Here are some points:
[ 13  -1  40  45  30  20 -20 -23  44 -86   6   0 -30  13  -4   3]
[-45  13  39 -20  51 -76 -49  78  -2  76  66  33   5 -44 -38  12]
[-78  14  -4 -16  -5   3 -49  22 -24  32  41  35  10 -30   1  -5]
[ -1  -4   5  -9   4 -12 -57  38  20  39  48  18 -17 -36  15 -26]
[-29  15  36  32  -1  25 -11  28  41   2  40  46  36 -23 -52   3]
[100  31  19   5 -42  61  50 -54 -45 -54   6 -23 -50  55  55  -5]
[-103   28  -24  -67  -48  -82  -15   46   16   73   31   16   26  -43  -29   16]
[ 56  13 -61  28   6  42  49 -76 -64 -95 -51   8 -38  53  95 -63]
[-72  22  23  -3 -23 -50 -31   9 -11  42  26   6  44 -39 -50  24]
[  9  11 -11 -44  41  -3  47 -11 -40  39  19 -16 -42  40  45 -50]
[ 41  35  56   9  20 -36 -37  92  45   2  62   5  13 -52 -62  20]
[ 88 -22 -55  12 -16  56  75 -46   2 -35 -62 -30 -28  72  66   5]
[ 20  27  15   3  53  -6 -17  25  26  44 -22  21 -15 -24  15  38]
[-31  32  -7 -43  18 -38  27  27   7  35  37  18  23 -57  -9  13]
[ 36  -3 -48   1 -17 -27 -28 -18   0 -15 -26   3 -28  -1   9 -19]
[ 44  25  43  34  29   5 -17 -40  24 -70 -33 -55 -58  57   1 -56]
[ -1 -19  21   9  -1 -22 -45   2  31  21  14  -3  13  17 -35  21]
[ 21 -46 -17  14  24  48  65 -17 -38 -38 -37   6 -24  63  62  -1]
[-57 -40 -50  17  23  29  34  28  -8 108 -38  -4  36 -16  40  -9]
[ -7 -29 -20 -16  -5  11 -21 -25 -70   9 -49 -34 -38   2  27  -6]
[ 40  31   2  19  27   5  -1 -10  17 -41   5 -33 -14 -35 -34  -2]
[-30 -28 -24  -9  25 -16   4  53   0  92 -27  57  57 -37 -52  -8]
[  98    8   68   36   10   42  -13  -32   15 -127  -58  -11  -71    3   -9  -27]
[-66   2  22 -41 -21  -6 -43  43  29  85  21  29  70 -36 -49 -17]
[  40   17   49   84  -26  -19  -10  -38   33 -100   17   18  -70   16  -61  -10]
[ 46  33   8   4 -34  28  14 -38  19 -47 -12 -17 -38  12   0  19]
[-85  58  38 -22  32 -42 -60  60  69  63  26  11   7 -57 -66  10]
[ 11 -50 -64  18   7  25  66 -40 -36 -19 -83 -63 -49  64  49   9]
[ 25  19  44 -10 -29  13 -21 -35  21 -43  32   2 -32  28   9  35]
[-53  -1  13 -38 -27 -44 -38  80 -16  82  57 -21  64 -67 -60 -32]
[-49  11 -53  22  14  34  -9  -2   5   8   5 -19  15 -18   1  20]
[ 69 -33 -13  -4 -29   8  44 -78  18 -47 -20 -14 -61  39   1  -3]
[ -1  27  16 -36   1 -28 -16  59  28  26  12  69  54 -47 -53   3]
[-48  43 -33 -28  -4 -57 -62  78  43 113  67  22 109 -42 -40  16]
[ 23  -9  -2  54  24  13 -10 -17  -5 -19 -32  30  13  12 -20   8]
[ 53 -90 -51  -2 -33  44  87 -44 -89 -37 -79  29 -25  78  62 -29]
[-88  -2 -61  27  33 -14 -32  59  10  66  32  48  67 -72 -31  20]
[  43  -23   77   12   24   42   38  -92   69 -127  -40    3  -71   64    5   -8]
[-39  -4  15 -24  24 -32 -56  80  -4  85  29  30  38   5   7  11]
[ 36 -32 -43  54 -62  24  68 -48 -14 -38 -28 -10  31  21 -40 -24]
[ 35 -20  35  18  44  29 -39   6  27 -17  41  -2 -40  25 -10  48]
[ 36  26 -15   9  52  -2  21  40  -8 -41 -27 -48 -23 -12   7  -9]
[-43  -2 -30   2  16 -46  27  34 -27  75 -17  24  24 -15  -3  -3]
[ 59   3  48  13   5   7  12 -52  31 -77  34  16 -21 -11 -22 -29]
[-72   3 -35 -23 -43 -33   8  43 -26 127  50  26  34 -46 -42 -17]
[  46   -1   80   56   19  -13   48  -36   -6 -120  -33  -71  -53   45   57    8]
[ 57  75  12  48  14 -13  -7 -38 -21 -77  15 -15  12 -35  40   5]
[-17   0 -65 -35  15  20  25   4 -43  55 -40 -52  32   4   5 -18]
[ 23 -42 -25  -5 -10 -31  75 -78 -15  -6 -23 -18  -9  38  74 -21]
[-28   1  54  -4  31   1 -37  -4  -2 -24  26  13 -13  10  -2  14]
[  73   70   -5    9   -2   46   47  -70    6 -119   -2  -26  -81   19    7   20]
[ 25 -13  -6  19 -21  53  44 -17   0 -53   7 -40 -23  44  23 -27]
[-72  43  39 -55   8 -42 -85 105  -4  97  98  26  59 -51 -77  -2]
[-41  -5  20 -15 -14 -22   2  60  -2  96  30   5  16  -1 -30  -9]
[ 19   6  77  24  -3 -32 -10 -47  30 -74 -51  -3   4 -14 -13  46]
[-15  32  -7  10 -39 -16 -38  26  35  13  40  14  30 -24 -32  52]
[ 50 -35 -66  40   9  44  56 -76 -52 -87 -35 -38 -68  61  64   4]
[-35   8  18  16 -54 -18 -57  28  -2  16  -1   4  14 -14 -21  -1]
[-19 -18  22 -34 -33 -65 -46  66   5  83 -27  32  41 -36 -20   2]
[ 30 -41  33  22  -3  -6  65 -41  23 -72  15 -32 -10  65  42  12]
[ 82 -55 -19  36 -21  23  67 -38 -57 -88 -57  25 -53  80 108 -60]
[ 39 -24 -46  34 -23  51 -38 -27 -32 -39  11 -17 -21  38  20  27]
[ 13  20 -29  40   5  27  61 -61 -80  28 -39   3 -30 -23  11 -20]
[-57  21 -11 -27  23 -13 -22  79  12  90  49  27  89 -52 -41  67]
[ 32  15  -8  69   8  38  -2 -31   0 -57 -33 -41 -57  61  12   7]
[-70  24  19  30 -41 -50  -3  22   9  16  12  15  47  -4 -39  -7]
[-86   8  43 -12  -9 -33 -60  98  -8 106  53  14  60 -68 -67   8]
[ 19 -12  68  -2   4  -4 -48 -17 -21 -86  37  19 -42  57   7 -24]
[ 72  -7  70  42  -3  -6 -70 -26  17 -79  22 -10 -29  28   8   6]
[-66  24 -14 -21  21 -85 -86 103  -2  39  65  87  21 -80 -66  -3]
[ 24  27  50  -1  36   0  14 -73  39 -76 -31 -35 -40  -4  53  27]
12 more points follow, each with its number after it:
[-78  26   4 -19  21 -27  -5  84  -8  80  55  44 104 -69 -24  30] 0
[ 29  -7  38  23 -14  15   8 -55  33   3  -2   0 -18  24 -10  16] 1
[  34   24   50   40  -22   26  -19  -89   38 -127  -16   14  -18   12  -27  -20] 2
[ 85 -24 -58  20 -42  85  57 -47 -26 -51 -94 -76 -25  22  40   3] 3
[-31  59   3 -54  30  -8 -43  27  13 -10   6  -8   3   2 -25 -15] 4
[-18  18  10   7   6  35   3 -27   0 -93  38   1   6  46  16 -43] 5
[-64  20  22 -56 -36 -60 -51  84 -21 127  94  62  41 -73 -98  30] 6
[-56  25  70  19  16 -28 -62  63   2  42  51  32  42 -34 -44  -2] 7
[-58  23 -23  -6   4  -6 -33  31  25  -6   0 -14 -14 -39  -4   5] 8
[-12  25  16  14  18  25  -7  -7 -13  19  11 -15  22 -23 -12   2] 9
[ 56 -35 -26  -9  39   4  24 -71 -24 -69 -61 -31 -42  37  21 -30] 10
[ 53 -12 -45  33   3  57  92 -56 -53 -49 -94 -26 -58  69  43 -20] 11
Which two of these numbered points are nearest to each point below, looking only along the 2 directions in which the first points spread most? Their numbers follow each, nearest first.
[ -1  -4 -16  16  -8 -17 -42  -8  23   1  -2   7   8 -25  -6 -39] > 9 8
[ 17 -32  27  -3  -3   0 -25 -19   3 -39  -2  16 -16  48 -11   7] > 1 5
[ 51 -61 -58  18 -16  43 101  -4 -41 -55 -83 -63 -54  52  68 -33] > 11 3
[-52  42 -16 -55 -13 -41 -38  45 -32  83  37  23  73 -16 -66  14] > 0 6
[-31  20  30  -3  -1 -56 -70  57  29  41  56  39  17 -54 -73  31] > 7 4
[ 48   0  40  -8  -9 -12   6 -52 -20 -32  25  11   7  14 -35  24] > 1 5
[-40   7  -7  12   0  38 -50  49  15  28   2  42 -12 -22   9  38] > 8 4
[  64   23   75   46   -8   56   -9  -76   24 -113  -18  -35  -57   26  -20  -12] > 2 5
[  6  68 -11   7 -15 -27 -36  -8 -28  44  40 -25  23  -2 -32 -19] > 8 4
[ 48 -54 -58  12  12  88 108 -61 -11   2 -75 -40 -28 115  69 -26] > 11 3
[ 41 -20  14  12  23 -26 -77   7  31 -71   8 -57  24  -9 -18  -6] > 1 5
[-46  24  18  16  13 -71 -53  50  52  -7 -14  -9  -4 -24 -49  -2] > 4 7
[-51  -5  47 -36  -3 -47   0  73 -15  29 -17   9  32  -8  16   5] > 8 4
[  91   33   26   13   -7   14  -37  -23   71 -127   14  -55  -41   67   -5  -42] > 2 5
[-64  -8 -53  -4   0 -37 -17  38   9  13  57  -7  65 -21  -7  17] > 8 4
[ -1  34  39  -2  18 -29 -32  33  39   6   4  40 -20 -45  -2 -31] > 4 8
[  8  35 -33  39 -11  11 -36 -39  57 -44   4  23   4  -8  20  -3] > 1 5
[ 63   7 -43  -3  56  19  52 -46 -51 -49 -58 -69 -19  96  73 -33] > 3 11
[-23 -48  54  26 -62  20  28 -19  50  35  14 -44  43  26   9 -16] > 9 8
[ 88 -59 -71   2 -36  32 115 -66 -31 -15 -30 -13 -74  89  40 -17] > 11 3
[  39   16   71   59   30   29  -11  -79   49 -127    3  -30  -67  -53   25   12] > 2 5
[ 46 -16   0  10   0 -20  23 -22  -3  -2 -11  -2  16  41  36 -39] > 1 5
[  57   43   94   -8   17    0  -65  -63   62 -111    8  -18  -84   26   46   22] > 2 5
[  61   25   39   71  -23  -16  -21  -50   70 -122    1   16    3   -2    6   -3] > 2 5
[ 47   9 -26  32 -10  36  -5 -29   1 -70  -9 -39 -58  11   4 -30] > 5 1
[-25  20  -5 -15  59   5  27 -11  13  -5 -37   1  21 -22   4  34] > 9 8
[ -93   14    6  -32  -31  -50  -84  108   31  104   42   21   74 -102  -77  -10] > 6 0
[ 24   8 -35  88 -22  10  29 -85 -40 -55  -3  -5 -46  28  86   8] > 10 3
[ 21  -4   4 -23 -43  20  20 -17 -13 -43 -31 -17 -14 -26 -18 -16] > 1 5
[ -8  40   7 -44  30 -75 -56  57  52  12  68  45  26 -57 -38  57] > 7 4
[ 67 -11 -47  13 -22  53  49 -45 -52 -62 -82   3 -36  38  65 -43] > 3 11
[ 37 -11 -12  40  19   9  18 -46  25 -14   2 -23 -19 -30 -28 -10] > 1 5
[ 32 -20   9  19 -10  15 -16  -9   0  14 -19  15 -27  -7   6   1] > 1 9
[-13  40  25  19  38  27  -5  21 -47  30  -7 -27 -16 -20   5  -5] > 9 8
[-89 -15  35 -12  29 -33 -38  94  -4  89  33  71  81 -10 -42 -47] > 0 6
[  8  38  39 -29  59 -50  15  19 -21  68 -28  44  52  20 -37   9] > 8 9
[ -51   19   63  -17  -27  -64 -106   59  105   31   23   49   50  -14  -90   47] > 7 6
[ -9  65  -9  34  20   2   8  39  11   3 -47  67   7 -12  -3  29] > 9 8
[-30 -60 -94  -3 -38  80  98 -60 -58  25 -85 -32 -24  50  46  -4] > 11 3
[-86  43  64 -33 -16 -53 -86  61  12  22  34  42 -15 -27  -7   0] > 7 4
[ 16   7  57   3  -9 -46 -42 -22  -5   0  23  48  20 -23  17 -13] > 4 8
[-43  31  -2 -24  14 -42 -75 109  24 108  53  52  82 -49 -88  46] > 6 0
[ 57  43  -5  17  34  49  73 -65  34 -32 -57 -20 -39   9  78 -21] > 10 3
[-48  -2 -14   2  -3  11  16  41 -15  53  69  52  42 -30  18  34] > 8 9
[ -3 -14   9  28 -51   8  18 -40   6  -5   5 -31  11  29   1 -24] > 1 5
[ 15 -42  15   6  27  14  12 -43   4 -68 -39 -12 -12  52  74 -24] > 10 5
[ -69   30   21  -44  -17 -104  -56   90  -24   93   51   24   36  -80 -109   24] > 6 0
[-79  55  33  10 -40 -80 -15 115  48  89  82  78  81 -89 -43  34] > 6 0
[ 33  -6 -38  42 -57   5  46 -88 -35 -68 -60 -33  -1  44  -6   6] > 10 3
[ 75  34  56  16  17  -7  20 -83  35 -81 -73 -20 -35  11  13  16] > 2 5
[-72   8  25  -4  34 -66 -71  93  11  88  84  60  22 -87 -85  23] > 6 0
[ 24  41  24  11 -59  -6  -8 -52  17 -60 -27   1 -57  64 -12   0] > 5 1
[-71  60   7 -35  14 -30  20 107  32  78  32  77  34 -32 -41  28] > 0 7
[  2  19  20  18 -27  31  -9  -1  15 -45   9 -24 -13  46 -17  12] > 1 5
[-39  -1  24 -31   7 -62 -62  53  14  54  53  47 -14 -81 -70  -1] > 7 0
[-106    2  -52   -4   -7  -37  -21  100   32  112   39   28   37  -45  -14   32] > 0 6
[-28  68  48  13  -9 -66 -34  61  35  -9  36   4  83 -51 -78  32] > 7 4
[ 46 -54 -64  29 -17 102  52 -70 -44 -45 -20 -60  -9  35  36  -4] > 3 11
[-10 -15  -7 -28  28  27  36  17   1  12 -14 -11  -1   3 -13  15] > 9 8
[-35  -5  19 -23 -29 -52 -29  88  27  41  90  36  16 -67 -98  -9] > 7 0
[ 72 -17   2 -15   4  37  50 -22  -7 -50 -73 -18 -20  56   7 -13] > 10 3
[ 63  -2  57  33  38  -2  30 -60  39  -5 -39 -41 -49   6  50   3] > 5 1
[ 10  -9 -26  29   8  -7  43 -10 -42 -12  10  10   4  30  32  -2] > 1 9
[-10  -6  -9 -20 -14 -21 -41  28  -4  64  -8  36  19 -50 -20  -9] > 8 4
[ 65  11  21   8  -1   5  30 -73 -22  11 -56 -11 -31  33  64 -11] > 10 3
